In the data rows, the value 500 means zero.
Here is a table of points, one per row:
[570 565 479 286 324 598 459 805 572 396 506 592 588 588 546 649 504 152 916 232 303 735 249 459
 534 536 601 445 612 574 293 493 633 257 496 245 373 254 472 311 356 462 574 446 332 623 296 221
 610 920 263 394 467 453 553 425 510 377 759 538 404 665 393 503]
[331 644 340 286 369 496 131 549 475 348 632 652 518 344 515 594 519 702 442 465 327 329 430  71
 437 428 446 458 267 703 494 584 647 535 427 289 515 564 378 639 385 787 451 509 519 648 469 435
 721 648 647 216 748 355 718 695 381 460 641 435 657 318 881 170]
[807 369 439 395 347 617 591 504 327 482 692 361 552 686 999 774 533 611 315 422 551 349 376 473
 788   2 540 579 332 793 505 625 591 770 483 216 619 465 428 417 776 569 785 589 463 431 336 300
 367 999 663 459 417 362 505 568 607 619 401 453 476 559 638 782]
[537 570 347 530 718 546 765 436 493 724 696 441 457 713 501 455 394 557 154 557 541 314 489 484
 620 497 523 583 390 304 437 663 303 686 201 213 385 525 496 436 272 442 546 391 119 496 666 624
 572 821 559 467 353 730 452 418 469 532 504 474 338 506 636 704]
[250 351 515 581 448 279 258 396 550 669 152 577 609 509 427 480 567 469 712 697 579 591 683 517
 324 496 812 397 514 312 592 302 438   0 474 667 389 816 428 200 861 166 533 209 590 471 877 751
 285 439 351 532 233 583 618 442 481 527 532 301 187 273 534 455]
[765 596 475 725 456 874 449 788 489 250 614 551 584 561 526 478 496 387 487 186 378 612 417 434
 718 534 523 428 229 699 342 682 587 318 327 398 606 355 404 302 360 607 332 697 703 593 729 542
 444 514 372 435 361 526 546 343 616 499 230 346 502 685 589 689]
[212 421 586 747 279 545 603 551 694 684 615 456 599 497 484 721 547 329  96 658 400 634 545 589
 508 485 541 389 434 435 562 662 504 743 394 636 204 740 774 419 425 500 551 684 377 487 457 415
 450 241 551 356   0 427 526 407 468 820 279 491 667 606 437 296]
[452 758 285 556 519 206 421 307 513 267 373 599 424 503 860 275 587 518 430 632 569 482 530 461
 358 529 372 550 543 267 489 533 235 185 563 699 562 651 204 510 536 401 386 524 461 603 166 496
 550 275 302 266 599 403 389 365 666 360 444 543 566 557 632 503]
[419 601 482 824 776 410 501 131 393 391 456 272 517 506 454 352 737 492 542 492 691 505 684 574
 576 483 332 352 529 507 462 669 627 260  69 869 410 426 371 458 516 614 587 473 565 248 411 579
 501  10 650 692 443 533 569 463 410 668 467 607 432 408 618 636]
[386 513 312 481 571 685 734 475 480 672 170 614 486 371 678 357 292 474 595 519 497 334 489 755
 581 654 729 248 599 883 486 377 369 291 364 577 306 616 507 389 492 594 365 401 440 596 494 529
 493 223 590 767 615 393 543 334 569 347 737 456 518 592 308 639]
[397 356 557 497 393 251 613 412 638 860 526 753 246 592  63 630 327 616 261 408 469 867 421 443
 472 561 416 427 633 296 736 226 425 147 634 314 108 414 339 513 514 397 427 677 740 312 700 518
 427 999 543 592 537 475 469 362 499 701 828 648 436 650 218 772]
[626 554 783 500 262 584 667 444 417 573 461 386 604 400 712 434 530 707 399 731 450 581 614 530
 467 579 476 551 842 477 481 736 513 396 389 686 556 374 575 437 432 257 499 676 194 352 306 451
 643 545 463 443 555 731 530 572 340 704 569 550 342 423 426 775]
[531 601 399 483 507 328 375 999 387 194 528 405 437 499 237 501 580   0 714 388 408 235 615 630
 583 446 445 342 704 304 525 697 351 463 253 507 801 699 792 494 882 546 426 539 443 444 473 586
 253 176 599 635 409 727 426 552 687 459 443 462 610 477 293 269]
[477 266 433 400 508 513 703 439 540 594 612 449 732 698 521 666 374 543 517 509 452 294 364 446
 584 506 596 556 569 550 446 351 497 538 347 642 455 576 482 518 361 378 391 403 591 555 634 301
 472  89 484 396 808 461 396 535 361 444 446 362 296 498 451 649]
[345 107 345 657 521 504 440  37 542 345 355 559 303 417 225 338 588 354 951 616 385 556 674 683
 400 491 498 750 740 620 483 689 460 427 507 681 719 438 724 562 145 458 381 574 219 704 453 625
 330 820 657 410 605 658 334 471 428 587 558 572 523 520 634 470]
[463 577 691 375 706 531 471 221 793 375 261 627 531 560 413 361 760 296 552 494 738 525 341 360
 540 654 458 709 610 749 526 786 401 410 587 779 384 482 315 322 499 217 368 394 479 681 289 560
 454 380 497 510 420 776 667 589 612 408 406 497 712 630 298 456]
[668 311 522 417 508 593 345 999 526 544 264 784 395 688 682 480 567 866 423 465 528 472 668 522
 301 504 682 572 805 625 638 435 636 411 397 423 472 619 486 497 615 592 545 261 711 580 799 441
 363 546 358 790 685 529 431 615 418 540 407 457 552 385 572 624]
[319 195 659 534 652 701 491 585 483 427 269 489 320 326 329 638 610 270 504 560 464 548 341 469
 265 652 599 558 406 549 539   0 477 735 151 100 145 714 511 810 581 362 620 517 826 493 209 662
 434 353 430 682 410 557 352 416 372 350 519 372 667 472 405 219]
[558 343 464 482 518 445 677 441 580 495 518 690 631 493 292 433 549 651 355 287 248 601 577 465
 609 623 473 585 511 651 470 772 661 982 388 443 699 584 368 572 531 277 591 580 377 736 372 365
 717 460 448 603 180 446 579 404 206 424 328 470 433 510 482 451]
[498 505 216 380 535 415 540 376 624 154 469 580 530 773 456 323 557 533 491 663 482 523 483 534
 610 430 419 406 411 529 424  25 408 546 545 485 687 511 613 439 536 729 507 457 946 379 812 476
 575 451 342 301 708 457 602 504 371 493 675 444 692  62 391 492]
[464 347 451 384 485 661 403 347 337 725 504 597 381 417 276 537 367 819 644 655 932 526 456 317
 349 746 888 305 197 323 322 468 604 642 497 562 477 478 540 650 534 413 297 483 528 499 428 433
 387 390 538 594 429 255 364 722 358 565 373 474 657 568 745 636]
[335 468 571 452 525 399 593 808 426 359 573 469 659 468 431 594 635 703 377 692 385 519 432 709
 369 514 310 272 481 499 726 249 561 167 694 426 538 587 651 388 761 350 539 698 400 369 607 284
 459 873 757 508 455 656 550 298 763 543 319 673 230 412 610 454]
[750 612 364 676 561 432 207 459 399 830 689 565 596 175 580 619 467 625 438 350 592 436 689 389
 461 417 162 498 514 408 580 458 572 544 451 674 412 279 400 227 757 640 615 490 741 389 458 510
 404 470 495 325 431 355 625 593 598 142 457 420 884 509 509 483]
[627 519 702 818 619 272 287 451 565 165 568 381 538 450 602 427 444 348 480 586 417 325 351 404
 629 472 662 329 887 381 626 809 454 414 821 736 554 358 374 474 451 700 386 453 912 384 694 448
 533 759 375 472 355 519 490 597 549 455 538 489 312 438 508 269]
[480   0 606 439 611 500 394 397 505 403 359 477 607 514 518 634 418 662 562 406 554 656 443 266
 651 630 283 803 468 368 501 485 430 776 617 304 186 609 347 708 563 706 283 475 412 386 757 497
 612 232 543 581 355 565 498 350 536 526 407 430 656 405 617 582]
[624 647 642 476 478 573 475   0 637 447 307 448 547 418 544 845  77 456 348 537 686 466 424 566
 603 947 381 519 700 333 560 138 366 609 349 748 573 166 493 767 469 496 712 476 418 435 372 564
 621 698 581 383 413 399 458 508 411 467 649 508 670 396 333 491]
[440 745 456 366 600 139 389 963 321 269 520 331 550 435 752 486 689 412 828 476 451 482 602 635
 396 382 546 302 448 456 269 260 455 669 364 461 469 475 233 553 604 369 507 442 786 511 353 579
 319 422 574 656 641 780 496 564 913 576 550 700 537 664 451 463]
[572 733 497 628 504 410 445 435 456 528 592 351 458 597 331 345 242 674 604 732 610 248 146 317
 617 574 675 521 382 521 620 838 379 530 473 674 729 254 361 551 596 698 630 414 371 716  50 430
 593 431 397 439 584 584 380 452 568 475 526 527 531 563 322 352]
[284 640 447 368 611 548 617 280  92 592 379 359 463 578 358 315 516 692 719 359 547 101 570 369
 314 454 775 444 558 483 396 261 460 847 689 387 121 651 986 719 577 675 591 437 496 521 740 588
 430 472 363 317 570 314 481 454 278 430 520 587 770 454 407 388]
[545 260 532 434 481 281 393 328 631 551 597 417 462 570 550 508 787 475 701 597 547 634 637 328
 462 230 611 529 304 564 737 514 586 416 692 649 757 510 544 374 406 588 347 469 424 638 701 432
 424 464 397 556 899 424 590 491 570 245 318 643 664 387 639 683]
[787 616 614 460 408 542 463 383 418 728 622 621 510 680 483 641 949 448 238 588 700 356 613 869
 684 592 627 523 384 542 589 361 539 159 715 736 126 533 537 355 626 361 526 268 385 746 366 500
 691 502 569 412 267 337 359 617 548 801 588 422 609 495 266 690]
[377 549 462 591 619 454 834 634 600 225 580 428 742 372 432 447  85 671 712 459 777 521 434 729
 559 334 476 736 478 480 438 351 560 447 449 411 786 509 436 302 396 788 591 517 555 102 379 486
 625 203 402 561 788 546 561 548 411 465 549 412 385 749 390 520]
[495 627 555 528 318 242 642 749 387 606 489 379 202 407 475 150 584 487 347 421 525 589 395 208
 493 454 149 334 728 109 389 530 881 820 361 428 585 452 401 438 503 488 640 102 352 514 257 497
 557 786 586 651 740 464 486 553 628 389 521 522 185 625 598 552]
[303 823 507 310 459 638 410 231 493 311 617 402 255 483 532 139 223 496 527 546 135 559 642 723
 599 316 420 504 758 542 567 530 516 754 840 118 828 703 408 441 387 425 296 701 709 549 363 541
 454  58 538 622 641 481 455 454 397 415 479 804 450 488 522 386]
[511 320 459 604 628 467 534 623 536 490 557 261 470 364 432 395 395   0 277 477 663 302 334 325
 232 516 271 583 414 436 352 872 368 538 553 242 537 492 385 677 377 597 525 615 477 644 511 489
 571 424 477 548 567 436 465 574 536 626 410 672 544 214 336 540]
[468 589 583 667 532 750 519 628 710 677 674 410 520 599 456 574 425 800 779 382 490 694 612 594
 815 532 454 627 512 370 702 774 501 713 698 572 489 644 526 399  39 632 801 478  27 579 683 512
 411 658 709 555 600 482 538 691 474 380 688 478 492 576 359 444]
[487 809 697 329 664 719 511 411 522 900 547 600 635 599 590 608 753 446 377 647 272 672 476 503
 427 733 440 394 457 707 409 436 352 577 435 496 408 741 781 531 446 610 466 529 665 463 462 393
 322 674 190 439 700 410 424 581 526 433 545 631 220 571 721 511]
[547 697 383 671 257 617 600 564 375 460 615 398 641 386 300 554 430 406 360 373 398 806 402 727
 428 324 514 610 479 610 310 838 444 174 493 478 560 210 755 833 614  59 351 575 430 318 680 780
 570 306 607 531 534 475 543 450 208 489 381 325 426 434 613 320]
[677 705 631 573 513 665 395 824 614 620 373 561 388 427 808 615 657 660 550 417 525 511 646 339
 448 489 334 728 199 346 560 498 596 580 485 298 829  11 591 627 391 378 561 431 633 388 814 648
 759 669 553 401  72 454 551 595 806 640 761 534 592 467 726 445]
[409 718 473 406 187 653 503 421 432 704 649 557 409 451 657 654 568 363 412 251 510 561 447 758
 302 426 538 609 254 654 540 330 731 577 999 553 582 424 469 749 560 437 396 748 174 458 598 600
 724 513 324 387 410 534 488 615 496 644 372 341 410 700 431 343]
[703 125 539 181 523 419 651 599 528 466 521 649 403 387 451 475 172 396 366 566 328 446 761 527
 387 330 502 445 219 544 375 295 382 611 769 682 559 587 613 492 366 734 575 701 509 460 279 411
 373 480 758 617 510 449 488 310 456 475 379 432 269 589 559 394]
These points spread out most along one direction. Take the direction at right angles to it along which they spread out most. Go by this last direction. For each point below, how far along it does it lie, from 0 to 99? The average is 50, and the first point in the table lies past the average. One standard deviation of the points above along it is 16.
[397 356 557 497 393 251 613 412 638 860 526 753 246 592  63 630 327 616 261 408 469 867 421 443
 472 561 416 427 633 296 736 226 425 147 634 314 108 414 339 513 514 397 427 677 740 312 700 518
 427 999 543 592 537 475 469 362 499 701 828 648 436 650 218 772] ~ 9
[498 505 216 380 535 415 540 376 624 154 469 580 530 773 456 323 557 533 491 663 482 523 483 534
 610 430 419 406 411 529 424  25 408 546 545 485 687 511 613 439 536 729 507 457 946 379 812 476
 575 451 342 301 708 457 602 504 371 493 675 444 692  62 391 492] ~ 53
[419 601 482 824 776 410 501 131 393 391 456 272 517 506 454 352 737 492 542 492 691 505 684 574
 576 483 332 352 529 507 462 669 627 260  69 869 410 426 371 458 516 614 587 473 565 248 411 579
 501  10 650 692 443 533 569 463 410 668 467 607 432 408 618 636] ~ 57
[545 260 532 434 481 281 393 328 631 551 597 417 462 570 550 508 787 475 701 597 547 634 637 328
 462 230 611 529 304 564 737 514 586 416 692 649 757 510 544 374 406 588 347 469 424 638 701 432
 424 464 397 556 899 424 590 491 570 245 318 643 664 387 639 683] ~ 56
[626 554 783 500 262 584 667 444 417 573 461 386 604 400 712 434 530 707 399 731 450 581 614 530
 467 579 476 551 842 477 481 736 513 396 389 686 556 374 575 437 432 257 499 676 194 352 306 451
 643 545 463 443 555 731 530 572 340 704 569 550 342 423 426 775] ~ 46
[531 601 399 483 507 328 375 999 387 194 528 405 437 499 237 501 580   0 714 388 408 235 615 630
 583 446 445 342 704 304 525 697 351 463 253 507 801 699 792 494 882 546 426 539 443 444 473 586
 253 176 599 635 409 727 426 552 687 459 443 462 610 477 293 269] ~ 80
[487 809 697 329 664 719 511 411 522 900 547 600 635 599 590 608 753 446 377 647 272 672 476 503
 427 733 440 394 457 707 409 436 352 577 435 496 408 741 781 531 446 610 466 529 665 463 462 393
 322 674 190 439 700 410 424 581 526 433 545 631 220 571 721 511] ~ 36
[463 577 691 375 706 531 471 221 793 375 261 627 531 560 413 361 760 296 552 494 738 525 341 360
 540 654 458 709 610 749 526 786 401 410 587 779 384 482 315 322 499 217 368 394 479 681 289 560
 454 380 497 510 420 776 667 589 612 408 406 497 712 630 298 456] ~ 51
[558 343 464 482 518 445 677 441 580 495 518 690 631 493 292 433 549 651 355 287 248 601 577 465
 609 623 473 585 511 651 470 772 661 982 388 443 699 584 368 572 531 277 591 580 377 736 372 365
 717 460 448 603 180 446 579 404 206 424 328 470 433 510 482 451] ~ 53
[480   0 606 439 611 500 394 397 505 403 359 477 607 514 518 634 418 662 562 406 554 656 443 266
 651 630 283 803 468 368 501 485 430 776 617 304 186 609 347 708 563 706 283 475 412 386 757 497
 612 232 543 581 355 565 498 350 536 526 407 430 656 405 617 582] ~ 41
[377 549 462 591 619 454 834 634 600 225 580 428 742 372 432 447  85 671 712 459 777 521 434 729
 559 334 476 736 478 480 438 351 560 447 449 411 786 509 436 302 396 788 591 517 555 102 379 486
 625 203 402 561 788 546 561 548 411 465 549 412 385 749 390 520] ~ 72
[284 640 447 368 611 548 617 280  92 592 379 359 463 578 358 315 516 692 719 359 547 101 570 369
 314 454 775 444 558 483 396 261 460 847 689 387 121 651 986 719 577 675 591 437 496 521 740 588
 430 472 363 317 570 314 481 454 278 430 520 587 770 454 407 388] ~ 38
[468 589 583 667 532 750 519 628 710 677 674 410 520 599 456 574 425 800 779 382 490 694 612 594
 815 532 454 627 512 370 702 774 501 713 698 572 489 644 526 399  39 632 801 478  27 579 683 512
 411 658 709 555 600 482 538 691 474 380 688 478 492 576 359 444] ~ 50
[212 421 586 747 279 545 603 551 694 684 615 456 599 497 484 721 547 329  96 658 400 634 545 589
 508 485 541 389 434 435 562 662 504 743 394 636 204 740 774 419 425 500 551 684 377 487 457 415
 450 241 551 356   0 427 526 407 468 820 279 491 667 606 437 296] ~ 32
[787 616 614 460 408 542 463 383 418 728 622 621 510 680 483 641 949 448 238 588 700 356 613 869
 684 592 627 523 384 542 589 361 539 159 715 736 126 533 537 355 626 361 526 268 385 746 366 500
 691 502 569 412 267 337 359 617 548 801 588 422 609 495 266 690] ~ 16
